128 stands for zero in the data rows.
Every row has a hidden score. In each pair, how much higher is the second row's than the first's? 15 means about the same, 30 much higher and 0 much lower. The score is a weighted sum of the row's numbers plus the product of two more (or one squared), each taken from its middle value.
[108 154 123 100 102 140 104 159 112 125 131  92 156 127 140 118]
[144 113 154 167 122 131 107 125 127 130 137 152 134 106 166 114]: 20
[142 141 153 163 119 132 103 123 108 110 152 143 134  96 173 119]
[139 104 102 127 146  97 161  93 157 136 152 144 137 140  76 142]: 8
[154 137 132 152  97 134 131 136 105 141 126 128 137 127 151 116]
[156 139 165 145 117 151 100 140 102 108 131  94 150 122 121 117]: 9
[168 122 154 138 126 134 121 121 122 120 130  98 118 120 139 129]
[132 126 142 125 129 124 150 126 141 151 108 159 133 120 163 104]: 19
[155 141 124 148 121 140 115 162 100 103 151  83 130 118 133 118]
[136 111 133 132 133 128 122 123 121 127 112 112 153 120 127 127]: 8
[138 157 116 135 138 155 117 167 110 119 139  85 118 134 141 144]
[149 124 129 149 101 153 119 130 119 124  93 130 125 103 170 115]: 18
[116 102 133 123 139  95 152  74 149 123 107 154 141 138 107  92]
[101 126 148 115 135 129 152 118 154 140 111 153 138 120 131 117]: 18
[116 135 119 132 112 138 139 153 118 122 117 102 129 125 140 140]
[149  88 126  98 116 136 174  72  73 121 136 154 140 124  85  78]: 25
[104 136 127 102 151 125 150 120 137 141 116 113 153 152 125 149]
[137 116 107 125 135 103 139 135 157 102 164 132 131 115  99 144]: 12
[ 87 144  95 107 130 119 133 133 162 122 148 154 129 130 127 155]
[129  88 125 137  88 112 115 102 134 110 119 142 142 127 106 116]: 14
[105  75 124 116 132 109 141 107 146 136 129 131 147 127 111 139]
[116  86 130 131 118 136 146  97 142 102 134 153 127 121  90  94]: 19
[111 114 102 137 108 123 126 164 146 113 151 115 137 122 113 138]
[ 99 179 100 109 169 102 143 140 121 139 150 113 116 132 136 175]: 25
[131 137 143 118 148 140 121 112 118 121 135 140 124 130 115 111]
[129 134 115 111 109 117 109 130 107 119 135  89 132 125 124 146]: 18
[109 107  36  89 180  77 202 136 135 148 162 126 136 176  80 182]
[137 126 127 129 117 139 105 162 121 122 149  81 134 111 111 156]: 15
[140 141 122 126  98 135 120 141 127 152 107 111 114 119 156  95]
[127 126 136 127 156 115 138 115 147 134 117 165 134 129 146 130]: 13
[109 115 143 110 114 119 149 111 105 151 113 145 135 135 145 139]
[142 119 165 120 112 114 106 103 117 123 120 121 124 119 124 125]: 12
[ 95 119 114 102 135  97 146 136 150 149  99 134 139 140 131 138]
[143 138 120 130 109 157 127 140 138 146 101 121 130 124 151 113]: 8
[121 139 129 102  96 134 128 130 131 165  65 123 153 150 155  95]
[114  95 123 122 111 108 115  85 146 112 130 144 127 126  82  98]: 11
[125 104 141 131 137 114 130 114 155 115 102 149  95 128 107 106]
[103 116 120 126 134 120 136 139 152 130 128 169 125 131 130 139]: 13
[164 131 129 153 117 112  90 123 134 117 130 113 116 102 123 141]
[117 154 111 116 156 114 160 139 124 134 143 116 136 135 112 149]: 21
[154 146 149 136 123 130 124 141  86  98 143 110 133 145 126 117]
[121 135 136 151 143 115 108  85 135 123 141 147 122 100 134 101]: 8
[113 129  95 128 106 131 119 158 137 116 140  97 140 141 119 142]
[126 126 162 116 106 143  95 128 130 125 104 129 142 118 113 141]: 14
[128 146 130 126 134 162 135 132 126 131 132 101 129 134 143 117]
[118 118  89 118 135 142 154 144 144 151 122 126 149 129 138 121]: 15
[141 104 134 155 129 135 114 116 119 106 143 132 146 117 134 108]
[154 160 107 130 116 128 137 137 118 141 116 145 133 126 161 107]: 11
[132 129 125 135 149 111 119  95 125 124 163 158 104 114 103  98]
[121 152 133 121 138 133 136 131 105 125 142 101 113 139 142 153]: 20
[146 104 156 140  98 129 115 100 110 129 133 146 125  99 144 131]
[112  99 124  98 133 127 150  90 132 131 107 113 127 148  93 119]: 13
[173 146 130 139 114 156 116 131 112 128 130 108 123 126 142 135]
[126 133 138 142 130 112 155 157 122 148  96 121 120 134 150 147]: 27
[110  72 113 130 126 153 154  69 111 109 126 158 122 111 103  38]
[191 119 121 128 109  86 178  84 102 121 110 191 116 127 139  74]: 21
[119 167  98 120  97 150 118 175 131 103 133  68 122 149 154 118]
[136  57 147 129 119 122 107 110 130 104 123 126 124 113  99 130]: 12
[154 140 109 141 133 156  81 135 167 105 164 114  95 101 130 110]
[151 126 132 141 122 153 124 128  87 107 127 115 129 123 119 165]: 18
[116 120 139 151 146 113 129 129 147 136 128 156 119  97 151 116]
[121 139 131 116 103 136  97 154 105 140 138 100 141 126 126 185]: 8
[130  79 147 109 100 122 139 107  58 114 129 112 145 122  99 126]
[100  93 112 121 131 122 145  95 158 137 135 157 140 110 119 105]: 4
[129 136 134 143 152 131 123 109 119 125 134 157 114 136 147 113]
[137 152 112 137 142 147 150 133 109 153 110 137 118 146 156 101]: 17
[136 127 118 134 133 120 117 114 124 107 159 130 104 111 110 147]
[115 103 136 149 127 107 133 125 142 136 150 122 143 114 118 148]: 21
[132 143 172 165 133 126 108 127 141 149 133 169 119  97 158  89]
[134 119 127 151 149 135 130 118 140 125 147 143 128 134 129 124]: 9
[117 102  98 122 135  90 148 123 141 113 161 122 123 134 104 148]
[126 162 142 124 151 128 134 125 111 125 132 169 111 131 142  96]: 14
[148 129 141 139 125 118  85 134 132  98 148 112 105 118 118 131]
[112 111 124 138 126 123 128 123 143 136 118 165 113 113 141 117]: 18
[127 138 163 160 142 115 108 109 131 138 125 171 119 131 132  98]
[137 131 120 141 126 108  87 138 149 115 149  98 103 129 124 152]: 13
[146 143 129 141 131 147 120 155  99 118 133  73 112 125 125 160]
[138 145 121 135 123 144 156 126 151 146  99 150 115 120 166 107]: 20
[112 136 148 139 157 134 126 107 133 135 133 144 125 129 126 114]
[106 105 140  97 137 119 154 100 151 119 110 149 122 140 101 106]: 20
[113 142 177 153 154 143 111 112 127 145 114 161 135 121 135 115]
[149 107 160 148 109 124 105  90 110 130 137 142 117  94 106 138]: 14
[151 181 133 127 148 135 134 147 108 121 136  97 127 130 125 140]
[119 146 175 172 162 147 121 122 141 145 134 161 130 133 149 114]: 11
[120 128 155 150 140 124 129 112 140 130 126 166 128 108 148 128]
[123 138 161 156 154 118 131 120 111 144 140 166 135 121 149 118]: 16
[109 153 158 137 168 147 113 134 132 132 129 120 109 118 113  96]
[108 117 117 101 110 131 150 107 167 145  94 132 140 136 130 116]: 20
[116 146  62 115 172  79 162 143 121 138 155 152 122 146 132 195]
[118 147 118 109 134 100 133 132 160 123 154 139 130 129 128 153]: 17
[136  71 143 123 111 139 143  90  59 112 122 119 135 150 106 108]
[115  82 137 136  98 122 125 132 155 146 130 147 131 102 133 113]: 11
[117 149 112 126 133 162 143 136 129 157 127 115 121 124 140 121]
[147 143  99 143 120 150 143 131 147 151 118 121 111 103 160 113]: 17
[115 124  96 136 141 117 161 112 140 132 167 147 126 149 107 139]
[114 124 131 130 113 130 143 141 131 161  97 121 137 135 156 119]: 20
[167 147 140 132 123 140  86 142 130  94 162  90 110 102 132 129]
[155 140 103 127 133 133 112 128 184 115 179 122 100 104 107 135]: 14
[137 135 134 119 101 131 125 136 144 149  93 126 138 132 142 119]
[131 152 127 141 142 115 160 134  74 148 116 161 132 157 143 140]: 16
[112 150 139 124 162 118 127 129 124 137 136 127 120 106 131 139]
[ 65 127 121 111 142 113 135 123 148 143 109 140 136 140 133 138]: 18
[108 128 128 125 135 120 136 121 138 127 127 163 129 121 147 120]
[103 123 133  97 137 105 137 102 152 120 123 130 125 122  94 130]: 20
[103 167  81 104 103 130 108 198 113 134 123  85 140 129 157 184]
[ 96  89 132 110 158 116 148 105 149 140 122 125 161 132  94 147]: 9
[137 149 111 134 154 116 142 122 148 126 156 155 104 131 131 139]
[110  93  78 120 125 140 142  92  98 109 127 162 136 148 163  85]: 20
[110 126 104 128 113 118 110 146 128 109 144 112 135 121 122 137]
[ 94 132 142 117 163 106 146 130 121 146 118 154 151 175 123 134]: 14
[125  85  71 102 125  88 157  94 156 149 126 156 129 107 125 115]
[ 98 131 136 139 144 108  91 131 139 116 140 132 132  94 113 176]: 19
[126 131 123 108 121 123 103 144 105 139 133  95 138 125 136 171]
[136 128 128 106  92 126 109 154 113 116 120  91 137 143 120 136]: 18
[100  88 124 130 119 119 121 109 142 152  92 104 154 128 102 152]
[ 99 137 100 114 149 105 149 147 147 135 148 136 101 123 134 159]: 21
[153 143 168 118 123 147 110 104 118 126 126 134 122 128 117 125]
[152 170 144 142 128 148 116 128 102 137 146 115 121 138 133 141]: 15
[136 117 124 125 111 141 106 153 115 117 129  99 139 129 114 155]
[114 111 123 130 186 108 145 112 136 142 138 135 132 144  94 184]: 17
[159 155 161 175 128 143 128 126  76 118 137 126 127 125 137 125]
[165 141 140 170 131 139  90 144 136  85 161 106 118  87 131 108]: 14
[132 114 152 145 116 122  90 123 153 104 133 126 101 106 105 137]
[167 164 145 152 123 158 117 128  81 117 131  89 148 130 130 147]: 12
[160 156 125 142 142 163 140 134  92 113 143  88 112 135 137 155]
[131 135 143 161 137 143  88 148 107  93 153 130 129 135 145 115]: 19
[156 111 132 154 127 117 134 118 105 108 116 121 116 141  75 117]
[ 87 108 105  98 133 105 152 146 127 145 106 120 151 152 138 136]: 17
[125 120 125 117  96 121 109 145 145 117 149 104 134 131 122 140]
[122 116 127 132  98 130 110 158 132 128 122 114 142 110 114 134]: 16
[104 114  79 109 154 113 177 112 141 138 137 151 126 171  94 160]
[118 163 126  89 127 135 133 145 117 125 132 103 114 129 149 133]: 23
[134 178 119 132 130 149 130 177 117 127 150  84 116 142 143 156]
[131 110 132 106 115 120 166 102 148 139  88 160 126 143 127 112]: 17
[112 140 121 142 148 122 171 124  96 136 115 166 128 156 140 137]
[139 127 111 129 126 133 112 150 123  96 144  72 135 124 132 155]: 13
[103 154 120 125 125 138  81 217 156 139 142  75 142 134 121 180]
[122  74  90 112 142 118 169  85 172 156 119 132 117 140  67 139]: 12
[131 112 135 110 134 112 158  99 155 141  96 162 124 146 133 109]
[124 107 136 130 119  99 112 120 154  81 129 144 114 126  91 132]: 14
[167 147 149 151 129 130 124 122  89 119 131 129 142 125 157 136]
[136 112 112 142 142 140 108 127 123 116 159 128 151 126 102 129]: 11
[176 135 137 155  90 164 106 113 119 138 108 130 125 104 164  99]
[ 95 158  51  75 161 100 180 138 137 124 164 103 120 172 111 182]: 27
[107  93 106 136 111 132 119 133 148 128 113 146 157 120 124 136]
[140 134 149 118 145 139 122 107 120 116 120 142 112 128 115 105]: 14
[101 149  78  90 149  91 151 138 115 137 145 133 135 147 139 188]
[ 85 113 119 131 140 108 150 134 154 155 116 137 108 139 132 132]: 16
[140 118 134 151 135 120 107 117 139 103 149 115 122 120 102 139]
[119 130 125 131 133 114  99 147 162 125 153 105 131 114 124 167]: 18
[123 140 133 141 157 131 120 114 138 130 153 148 120 134 119 106]
[113 130 110 107 127 131 128 127 153 144 105 125 132 126 131 138]: 23
[ 76 127  64 109 113 109 152 143 154 148 119 141 110 133 138 130]
[114 114 142 116 128 120 156 124 122 157  96 158 138 150 148 115]: 13
[135 123 139 121 126 165 105 117 126 108 119 104  88 134 114  92]
[143 154 109 111 121 141 114 174 102 119 142  95 146 132 145 121]: 20
[107 144 109 120 101 122  94 193 122 129 131  77 143 124 145 137]
[ 93 104 140 105 151 119 155 123 160 149 107 139 126 148 104 118]: 15
[138 140 108 136 135 132 132 127 118 137 124 124 129 123 160 124]
[168 128 144 148 126 115 139 124  83 132 131 122 140 139 139 157]: 18
[156 133 119 150 134 131 119 141  93 107 137  88 133 129 110 149]
[138 172 134 132 148 136 134 141 112 123 136 114 101 141 139 118]: 19
[172 145 137 175 127 139  79 144 129  85 161 121 115 119 122 101]
[105 104 158 118 140 118 135 108 167 130 112 139 114 120  99 127]: 18
[145 136 143 140 109 145 119 139  90 119 118 109 135 127 125 141]
[164 136 161 156  98 131 105 118 111 120 118 136 136 103 129 125]: 16
[ 93  90 145 117 138 122 135 128 167 144 120 142 144 131 112 138]
[146 155 144 116 140 116 121 134  92 135 144 128 109 133 129 153]: 12
[133 144 120 109 135 160 154 112 118 137 130 155 110 152 128 102]
[121  97 125  88 117 120 176 110 118 149  82 149 139 168 105 113]: 20
[152 126 180 133 120 145 111 116 124 105 143 119 109 128 117 135]
[160 117 129 151 119 124  83 116 105  94 168 120 105  94 122 148]: 13
[131 140 120 119 120 133 154 130 127 162 129 129 123 160 135 126]
[111 115 115 100 123 121 137 123 164 146 113 139 143 126 123 143]: 17
[157 135 122 162 137 146 138 115  86  89 134 113 130 140 116 149]
[ 96 126 105 122 146 128 164 128 136 153 122 131 128 133 151 134]: 22
[106 124 116 122 117 139 149 129 167 146 100 157 145 127 133 115]
[115 138 152 134 158 139 114 125 131 142 114 144 126 133 132 119]: 10
[150 157 120 114 109 163 121 155 111 129 128  81 150 139 141 123]
[132  96 120 121 118 112 115 115 139 130 127 145 131 114 127 126]: 16
[117  88  46  76 166  74 223 134 145 141 143 119 131 176  54 188]
[132 134 139 132 116 131 100 137 144 135 135 114 137 133 136 133]: 11
[122 138  98 120 145 113 133 139 145 122 160 144 117 138 118 150]
[113 122 136 124 103 149 121 149 132 138 104 109 148 119 176 113]: 21
[136 122 160 117 135 130 139 114 113 126 110 127 122 148  95 121]
[125 136 163 162 163 107  97 124 144 109 146 130 120 107 115 147]: 16
[124 140 134 146 150 110 122 108 144 138 122 175 114 117 136 106]
[ 99 157  96 126 142 144 134 130 127 138 145 101 139 130 131 132]: 16
[ 88 129 130 152 135 143 109 139 171 137 132 136 138 118 138 159]
[166 150 150 128 110 125 109 129 102 117 122 118 118 121 124 120]: 12
[109 120 122  93 100 134 146 129 157 145  97 140 147 131 135 113]
[132 102 136 120  93 146 129 105 111 127 102 105 163 140  98 122]: 9
[116 139 143 103 128 134 151 139 147 155 107 167 136 148 140 129]
[155 154 142 151 116 147  85 159 102  78 150 108 135 121 124 107]: 17
[109 131 102 111 144 115 156 130 144 148 117 163 123 121 136 108]
[125  91 115 112  96 120 107 135 134 124 132 138 152 132 128 132]: 14
[120 130 121 119 118 150 128 127 161 127 129 151 121 146 132 124]
[149 116 157 146 126 132 102 112 151 119 133 140 125 107 120 140]: 15
[122 124 142 109 126 115 131 128 160 145  85 152 122 118 140 121]
[140 132 127 156  93 122 134 128 103 115 113 112 159 138 144 101]: 18
[108 148  90  95 100 127 142 162 152 147 113 131 139 123 158 133]
[134 137 112 135 105 153 113 162 120 125 114 103 151 132 148 142]: 8
[102 139 150 149 146 156 121 125 162 148 116 155 132 114 144 130]
[143 135 127 132 142 122 110 127 154 106 168  98 102 117  96 123]: 11
[112 148 119 119 148 118 130 124 117 139 145 137 116 142 123 132]
[158 148 141 161 123 137 118 135  75 100 131 122 121 136 144 118]: 21
[134 177 145 137 148 147 104 133 113 134 144 117 115 123 151 125]
[144 145 102 119 140 133 141 132 177 117 163 133 102 117 124 136]: 18
[160 164 152 130 133 134 116 151  91 123 138 106 143 128 143 158]
[118 148 154 126 152 136 134 113 127 134 137 137 104 130 115 104]: 16
[142 127 129 145 134 135 116 130 107 101 131 109 142 133  85 120]
[126 133 137 150 152 119 108 138 147 116 164 161 133 106 143 122]: 18
[155 139 126 135 135 139  88 159 175 125 151 125  81 111 124 130]
[154 121 171 164 105 143  95 115 116 130 125 145  98 100 130 130]: 17
[146 124 144 159 133 124 105 116 123 128 158 121 109 101 112 137]
[ 91  93 114 104 132 102 137 118 151 142 122 155 143 142 118 127]: 17
[132 142 116 114  99 121 146 169 139 162  90 128 140 144 163 116]
[ 85 159  91 108  93 146  79 217 124 131 126  80 164 141 164 154]: 9
[125 132 152 133 118 137 147 146 115 152 118 137 140 126 167 136]
[ 84 111  91 120 136  85 145 114 148 144 131 149 145 123 101 170]: 13
[178 141 157 145 142 106 148 109 117 122 114 169 121 114 175 120]
[131 130 157 122 106 140 107 136 127 118 127 136 133 133 142 123]: 11
[136 152 124 115  97 133 125 135 118 112 130  99 126 125 130 127]
[146 136 124 150 127 152 132 160 103 116 126  94 118 144 142 142]: 13
[ 39 123 103 104 131 123 125 167 175 144 137  97 157 151 124 189]
[117  79 119 105 123  99 124  77 153 123 126 145 135 134  92 114]: 1
[115 140 144 139 146 114 123 118 133 135 146 145 101 127 134 123]
[114 116 146 139 160  92 115 119 134 117 140 120 130 115 116 167]: 17
[115 162  88  85 130 109 144 168 120 132 137 129 108 138 158 186]
[135 148 127 180 107 150 106 137 109 108 138 142 116 115 155 121]: 8
[105  92 123 128 108 116 117 126 141 131 132 123 152 124 101 150]
[ 64 126 107 113 130 136 109 160 153 146 123 128 144 159 134 172]: 16
[130 153 122 138 133 125 129 151  94 131 120 120 127 146 127 128]
[100 120 127 114 139 131 141 115 155 129 104 153 143 140 127 130]: 17
[137 118 135 122  90 127 111 116 144 131 139 141 137 119 113 140]
[175 119 133 148 135 127 122 112 110 119 153 113 103 125  99 147]: 13
[146 132 121 129 128 123 110 129 169 101 169 105 111 110 106 134]
[129 140 130 120 131 127 153 128 156 143 114 157 124 131 154 105]: 20
[131 157 143 135 158 124 127 115 118 134 144 157  92 128 135 102]
[176 157 148 159 136 132 134 107  93 103 147 132 100 125 139 136]: 15
[141 142 165 122 118 144 120 138 118 138 118 132  92 111 132 122]
[136 149 154 140 151 133 119 127 110 123 134 177 111 141 154 100]: 14
[161  97 140 148 135 133 132 136 113 112 146  97 101 124  94 154]
[108 125 109 133 105 130 108 174 126 134 139  91 163 123 146 134]: 19
[159 143 137 140 110 140 104 166 120 129 114 124 137 120 150 114]
[119 147 105 102 144 139 133 131 115 138 138 105 126 147 110 137]: 10
[134 119 126 155 149 136 112 115 133 119 149 132 115 110 113 127]
[103 127 104 120 152 132 153 125 158 156 116 149 126 130 147 100]: 21
[137 124 165 168 121 132 109 107 119 147 114 149 121  96 137 111]
[171 141 127 160 121 155 143 109 113 125 116 132 112 111 162 108]: 15
[ 90 107 109 115 139 118 129 105 161 140 118 141 135 119 121 131]
[ 92 134 111 121 125 121 133 145 156 126 127 139 118 129 139 146]: 19
[142 138  85 104 110 112 149 129 161 152 105 154 128 121 152 108]
[150 145 159 166 138 140 101 137  95 100 149 112 120 136 136 135]: 12
[132 122 124 131 142 130 120 119 174 101 130 133  99 134 107  96]
[ 81 116 101 115 112 117 125 138 153 123 130 113 153 128 112 144]: 18
[130 118 138 128  95 141 107 146 122 124 124 126 138 118 125 134]
[127 132 109 107 108 131 132 137 156 151  99 117 133 132 145 109]: 17
[106 125 113 109 130 132 128 130 147 117 119 125 107 148 117 129]
[120  98 165 149 136 104 102 104 139  97 115 129 111  89 103 140]: 18
[125 162 118  98 122 128 135 145 105 129 131  89 125 151 131 161]
[100 109 104 103 125 121 141 104 140 126 116 116 127 143 118 141]: 14
[105 142 151 122 153 125 123 122 146 156 128 142 120 116 135 126]
[150 157 147 123 125 161 128 137 125 125 141 109 101 129 129 134]: 12
[122 133 130 129 125 112 147 124 136 149 115 143 130 133 161 112]
[135 114 106 137 130 106 142 115 147 136 141 154 130 117 168 112]: 15
[140 144 148 151 121 127  83 135 102  98 154 147 128 125 146 129]
[173 145 116 134 113 153 123 139  86 133 143  77 138 137 120 116]: 15
[145 158 136 128 118 143 112 131 125 123 112 105 105 125 140 130]
[112 121  38  66 170 105 209 131 127 146 157 135 113 170  88 203]: 13
[135 118 136 131 125  93 128 127 101 107 141 116 130 138  91 156]
[106 130 128 128 133 125 134 130 163 143 113 144 124 145 144 154]: 18
[142 112 105 135 128 111 139 115 141 139 114 155 134  94 158 108]
[ 55 115 102 112 147 121 111 178 166 146 121 114 125 137 137 176]: 21
[143 120 153 153 124 124 108 128 167 103 145 138 121 107 124 133]
[141 113 128 141  94 144 124 143 136 132 102 133 130  91 163  92]: 21
[ 89 130 109 105 111 121 134 146 139 157 116 110 140 131 146 142]
[117 148 124 122 133 147 156 121 134 126 134 130 115 155 123 111]: 11
